In the rows, zero is written as 128.
Where one turn sends some rows of the set: a few examples, then the rows asked
K_561: [124 122 128  91 148 142 131 117 117 117 128 165]
K_359: [111 138 140 127 142 120 132  99 156 136 110 159]
K_283: [111 146 118 155 147 146 167 146 129 160 144  82]
K_502: [115 142 150 135 136 117 126 107 138 129 105 163]
K_887: [110 135 148 146 126 105 138 103 133 133  97 146]
K_614: [157 101 134 138 154 118 139 131 152 116 144 150]
K_406: [131 114 133 103 134 128 139 130  91 111 123 153]
K_659: [137 123 138 103 142 135 128 129 108 110 130 169]
K_846: [120 140 112 136 142 157 179 160 129 153 141  88]
K_867: [118 138 111 135 151 159 167 156 108 151 152  84]
K_369: [ 93 143 110 143 155 155 161 154 104 142 137  88]
K_995: [116 127 147 148 150 115 131  94 144 127 105 148]
K_916: [ 97 152 117 142 147 155 164 138 106 156 134  85]
K_145: [156 121 143 136 140 116 137 140 157 122 139 163]
K_948: [161 108 136 141 133 106 149 144 151 123 139 146]
K_965: [102 151 117 145 139 151 176 144 129 159 125  86]
K_941: [104 145 112 127 142 163 175 150 108 150 131  90]
K_843: [ 95 144 114 159 154 146 161 153 123 150 134  86]
K_633: [129 112 133 108 154 137 129 112 100 106 125 155]
K_54: [107 136 108 152 155 152 163 164 120 145 148  87]
K_42: [152 114 127 118 148 123 140 133 165 127 146 161]

K_406 moves to K_948
K_359 moves to K_561
Now these:
K_965 moves to K_941
K_633 moves to K_614
K_843 moves to K_369
K_867 moves to K_283
K_659 moves to K_145

Where one turn sends some rows of the set: a few examples, then the rows asked
K_50: [124 113 144  52 133 113  94 133 136 117 165 136 100 114 132 141 102 135
 159 126 123 171 175 114 108  95 111 136 162 147 147 144 118 167 132 120
 155 128 140 136 127 137 133 113 153 126 100 128 122 113 126 128 156 159
 110 116 122]
K_440: [140 111 123 138 159 171 126 139 124 157 102 143 146 107 123 127 167 123
 103 113  98  81 128 141  81 144 121 159 111 131 134  92 139 155 148 161
 137 139 139 192 140 111 111  94 129 141 137 110 108  94 148 113 140 131
 138 111 137]
K_327: [120  78 101 153 184 164 127 144 134 120 122 123 125 111 112  93 156 132
 121 123 107  79 126 126  98 157 145 154 120 167 110  98 124 123 142 151
 149 125 119 167 144 126 139 128 123 130 146 129 152 134 156 117 117 128
 136 118 110]
K_311: [149 109 164 105 107 110  86 147 153 177 139 123 139 144 136 164 156 168
 121 164 108  94 141 148 157 143 136 119 162  79 110 103 147 129 144 156
 116 145 154 139 145 135 124 108 143 155 144 112 122 127 150 121 124 128
 122 137 153]
K_260: [122 137 115  62 159 106 117 134 127 135 131  90 130 101 167 125 115 134
 139 147 101 164 183 103 130 128 104 151 139 187 125 142 150 174 157 122
 158 143 149 158 114 119 124 106 143 126 114 124 127 142 138 123 152 154
 100 130 125]
K_928: [129 110 130 134 170 170 114 147 130 160 119 138 147 102 115 149 158 132
 104 116 114  71 111 122  88 147 119 147 124 139 137  96 136 159 147 159
 141 121 131 181 152 104 118  84 114 153 139 110 114 112 149 104 132 125
 130 111 141]
K_280: [141 127 149 103 152  98 105 141 118 178 114 118 121 141 154 108 184 145
 131 175 116 116 157 154 146 168 154 117 152  88  82 110 159 105 104 144
 143 143 151 141 131 158 140 124 130 154 150 129 142 148 150 127 130 120
 129 145 118]
K_727: [114 115 142  55 144 133  80 126 132 122 160 146 110 123 135 137  87 135
 157 124 118 159 182 106 104 113 120 147 163 145 145 149 120 163 129 108
 156 126 123 136 124 128 134 117 149 115 115 123 131 111 118 134 147 156
 105 132 121]
K_237: [133 118 124 132 177 159 112 149 138 164 124 134 140 111 106 124 158 129
 107 102 103  84 119 125  72 152 130 145 121 136 138  90 140 165 138 147
 145 127 129 172 148 109 116  92 130 135 138  98 100  84 149 104 148 131
 145 113 134]
K_465: [125 112 118 128 165 159 112 147 119 163 130 143 153  99 120 117 170 119
 114 124 116  82 136 130  92 150 129 159 113 136 138  73 107 158 127 157
 154 131 135 169 144 107 112  86 128 146 151 106 112  93 151 107 139 118
 143 111 134]
K_329: [142 130 145 114 134 101  99 126 117 171 104 112  91 142 149 125 174 161
 115 164 112 104 164 156 141 152 155 122 150  94  71 113 168  92 110 159
 137 126 163 164 137 145 143 128 120 145 144 132 147 131 137 123 139 141
 139 148 119]
K_551: [140 104 125 146 150 171 112 126 128 135  99 130 141 125 107 123 149 123
 135 115 106 115 123 126  61 139 134 150 129 141 115 124 134 110 106 136
 137 103 102 173 136 122 129  99 132 164 148 152 131  74 131 123 121 124
 150  94 125]
K_210: [140 108 119 146 165 177 120 135 140 129 111 127 138 127 115 121 142 124
 129 113 113 124 113 114  70 142 155 143 136 152 120 113 125 127 111 131
 132 100 102 162 142 113 132 101 134 154 146 159 126  91 148 116 123 116
 145  85 123]
K_773: [114  82 117 154 182 166 123 143 131 133 112 115 127 108 110 115 164 135
 119 129 116  66 117 121  95 154 135 155 119 151 113 118 132 123 139 152
 152 120 128 175 151 130 147 122 107 142 159 120 144 151 139 118 118 134
 134 121 121]
K_353: [130 104 143 157 164 173 103 133 132 135 107 122 141 111 108 135 145 125
 127 122 121 110 103 116  70 141 140 151 130 139 122 123 125 116 123 132
 138  94 102 161 150 120 128 101 115 165 156 156 130 103 132 121 113 126
 143  94 127]
K_55: [139 102 124 137 157 158 120 133 131 135 111 131 151 110 120 114 153 124
 133 118 111 125 118 106  77 143 154 159 114 139 124 113 111 115  96 127
 141 102 111 164 155 105 133  86 124 164 165 152 117  90 135 115 117 115
 145  94 116]
K_988: [120 139 138  99 175 105 119 119 119  84 133  93  98 137 143 111 128 135
 147 139 119 179 170 107 122 111 127 148 132 148 140 144 116 154 146 117
 165 128 147 121 123 132 133 133 128 105 128  97 112 136 131 128 164 169
 112 132 117]
K_85: [112 111 143  53 140 124  83 133 128 112 160 137 106 112 126 128  94 138
 160 122 112 170 169 115 112 109 121 144 153 152 145 150 123 176 121 108
 154 132 124 140 122 130 132 121 152 118 108 126 117 121 123 128 147 143
 114 134 131]
K_153: [116  76 109 147 182 160 122 150 138 138 125 117 132 111 104  92 159 136
 123 121  99  72 132 117  84 171 151 158 114 165 105 116 138 125 145 141
 149 129 121 175 144 146 149 119 127 132 155 113 134 128 144 121 127 135
 144 129 116]
K_557: [158 117 149 107 103 123  93 136 139 176 128 135 129 148 143 151 149 163
 113 160 100  98 163 158 157 140 137 129 156  84 102 103 150 127 137 163
 107 138 159 157 142 131 127 110 162 149 153 123 121 105 157 129 120 139
 130 143 139]
K_115: [124 129 148 107 148  98  98 134 127 182 116 104 101 134 149 123 169 161
 122 167 108 108 154 146 139 172 161 102 158 103  67 117 177 107 115 139
 133 132 171 161 136 158 150 122 133 148 152 126 138 141 143 128 130 137
 142 150 133]
K_238: [123 109 116  71 157 127 136 139 118 127 153 119 126 104 149 122 114 126
 144 163 113 150 165 121 130 127  87 138 149 189 139 137 148 174 179 137
 164 144 155 138 122 135 131 119 154 122 113 118 144 143 135 128 146 172
 105 120 111]
K_169: [117 144 118  59 159 107 114 128 127 153 127 105 127 100 176 133 111 134
 135 144 106 157 193  95 116 130 110 154 143 173 125 135 152 165 154 125
 158 139 155 155 112 113 123  93 134 124 110 120 134 141 132 126 157 169
  99 124 116]
K_420: [146 107 167 115 115  85 109 121 133 152 127 121 135 151 146 112 170 151
 139 164 125 135 139 140 137 137 161 137 142  69 114  89 154  94 112 122
 116 130 137 124 138 155 125 111 147 166 147 136 116 113 122 137 122 122
 145 113 135]
K_610: [137 115 173 121 123  87  88 125 140 160 128 107 126 144 139 138 163 153
 135 157 133 130 133 147 128 126 160 130 155  68 104 107 158  93 136 131
 125 117 127 125 134 155 119 114 119 163 137 143 125 115 118 131 125 134
 141 110 154]
K_588: [144 111 162 100 115 113  87 140 136 174 152 128 122 146 139 154 140 162
 120 162  98 103 144 153 151 150 146 110 166  91 113  95 158 135 132 150
 109 137 165 136 148 131 135 111 162 147 161 102 110 101 151 131 117 140
 136 148 158]
K_513: [111 115 138  51 158 115 114 117 111 129 148 159 114 116 134 125 117 122
 157 130 137 162 148 123 106 119 117 127 164 136 154 129 157 176 140 108
 162 133 128 134 120 138 113 126 145 103  98 112 134 112  98 129 165 156
 115 125 130]
K_891: [120  97 112  68 148 118 140 124 134 130 136 118 138 114 160 125 113 129
 147 166 101 151 155 107 141 139 103 147 152 180 140 140 159 165 179 127
 144 144 143 145 121 128 120 113 164 112 121 110 147 147 121 136 145 168
 102 130 114]
K_789: [119 129 140  93 177 101 130 130 122  91 139  98  91 127 147 116 129 136
 155 138 122 184 179 110 114 106 121 142 135 144 136 151 124 138 151 124
 168 126 158 124 127 141 141 126 128 113 115 111 124 141 130 129 160 184
 106 117 107]
K_811: [128 114 170 127 128  79 105 118 134 157 135 104 123 139 151 120 157 153
 131 156 123 141 139 144 129 136 167 128 146  79 105  94 174  97 135 124
 116 121 144 123 137 156 129 117 138 156 153 138 112 105 113 146 116 141
 152 117 153]
K_94: [124 136 126  94 170 129 129 105 115 105 117 107  92 155 155 124 123 127
 153 165 127 181 142 106 115 134 123 115 160 156 130 163 127 157 135 122
 162 116 148 129 130 117 126 130 152 106 135 108 134 129 125 129 166 181
 116 133  94]
K_520: [132 122 150 117 140  99  96 139 140 173 112  93 107 146 144 138 172 165
 125 173 120 102 147 144 144 160 157 111 156  94  71 125 157 101 119 150
 141 134 154 153 139 149 137 129 113 154 147 131 145 160 142 119 134 131
 128 148 134]
K_526: [118 117 145  55 146 122 116 128 111 119 161 148 105 113 133 126 112 122
 150 130 136 167 149 116 105 104 101 128 158 153 156 132 141 178 133 118
 165 131 140 136 130 136 120 117 147 115  96 130 124 108 115 127 166 159
 126 102 118]
K_640: [111 133 135 100 174 105 115 113 119  93 137 101  98 136 152 113 123 133
 146 143 125 164 177 102 114 112 129 155 127 142 141 136 115 142 156 116
 161 119 147 120 121 128 134 129 124  96 128  98 121 139 120 136 155 185
 109 129 112]
K_893: [126  78 107 155 170 165 127 134 127 124 107 122 119 119 104 102 168 138
 126 129  95  72 127 140  83 150 134 156 111 149 104 113 123 111 131 157
 146 131 123 186 147 136 143 126 125 133 153 116 143 125 140 126 120 136
 141 130 108]
K_478: [138 111 163 121 120  84 102 124 140 145 126 117 130 151 151 128 160 153
 137 151 127 143 149 152 127 126 170 127 151  74 109  78 157  94 126 125
 118 127 145 117 123 153 128 130 135 159 132 142 121 114 127 145 118 132
 140 114 157]
K_587: [117 113 140  51 143 125 106 130 102 127 157 152 107 109 137 124 116 122
 144 126 140 177 150 120 119 117 112 127 159 147 152 129 150 178 135 100
 164 133 133 134 128 136 127 128 142 104 106 127 126 115 101 124 164 146
 120 126 126]
K_952: [134 104 124 151 165 162 114 134 146 138 118 106 139 124 112 114 142 126
 126 117 103 127 107 108  57 154 153 150 126 152 112 130 131 116 120 126
 137 101 102 162 144 122 137  91 135 158 160 144 114  81 138 121 122 131
 159  97 115]
K_872: [121  84 109 147 185 161 119 154 126 134 119 134 139 100 112  90 168 126
 133 129 106  85 143 132  99 164 152 164 112 152 111 113 115 118 128 146
 159 129 124 167 147 128 148 116 120 144 168 122 143 133 155 122 115 121
 128 126 112]
K_625: [137 128 137 101 147  95  99 136 127 175 109 100 103 141 162 127 171 158
 129 164 115 114 156 148 136 151 163 105 159 101  70 101 165 103 106 152
 136 132 168 145 127 146 143 138 123 156 135 138 144 147 149 132 128 126
 135 147 131]
K_626: [145 112 171 126 110  94 103 116 129 152 124 123 124 143 133 121 158 148
 132 151 122 126 160 154 132 125 153 143 151  74  95  91 165  81 130 136
 116 119 129 133 129 154 124 120 130 157 145 145 129  93 113 136 116 133
 147 116 150]
K_172: [151 114 139  97 107 111  82 141 151 172 139 130 128 148 156 156 146 167
 130 164 103 103 151 157 151 140 155 115 164  88 107  89 140 134 132 156
 112 140 168 140 135 128 136 126 160 149 138 122 119 118 168 133 117 128
 122 147 148]
K_32: [130 115 113 134 180 171 122 144 130 151 121 145 139 103 122 123 158 122
 104 109 114  85 119 128  87 148 133 149 117 143 141  79 136 170 137 152
 141 125 131 179 142 103 110  97 130 137 126 124 120 101 162 101 141 119
 144 101 133]
K_488: [124 135 128  92 163 131 123 121 108 104 127 107  94 145 151 117 126 128
 143 152 130 194 149 100 125 130 118 121 152 161 135 161 126 153 142 111
 162 121 154 119 130 119 136 139 140 104 139 115 125 129 134 131 163 170
 117 139  97]
K_759: [133 129 136  91 174 130 140 123 109 102 129 110  90 135 143 116 122 132
 146 148 126 189 154 106 115 122 112 117 150 163 140 165 130 147 148 125
 167 115 156 127 133 131 145 128 137 118 124 129 135 138 132 125 160 181
 116 117  90]
K_527: [124 101 108  67 140 117 135 134 121 131 145 108 133 105 159 120 124 130
 137 159 112 165 159 105 142 136  96 146 143 190 137 135 158 165 180 116
 153 151 152 139 124 127 130 119 154 114 123 121 139 141 132 128 147 160
 104 132 117]
K_992: [121 134 126  60 158 108 117 140 126 141 138 103 116  96 157 133 120 136
 145 150 105 158 189 114 120 121  98 139 152 175 122 140 143 171 161 136
 169 147 166 151 117 129 127 105 140 124 103 117 138 143 145 121 158 172
  98 123 118]
K_424: [147 117 147  98 108 109  86 140 130 176 142 128 141 148 146 137 159 151
 127 178 109 102 146 151 154 158 132 118 160  91 109  88 133 138 117 154
 126 144 154 133 135 135 126 107 166 158 155 111 117 112 159 128 124 122
 130 144 138]

K_811 moves to K_153
K_440 moves to K_626
Now these:
K_353 moves to K_520
K_759 moves to K_992
K_478 moves to K_327
K_280 moves to K_465
K_527 moves to K_85
K_640 moves to K_891

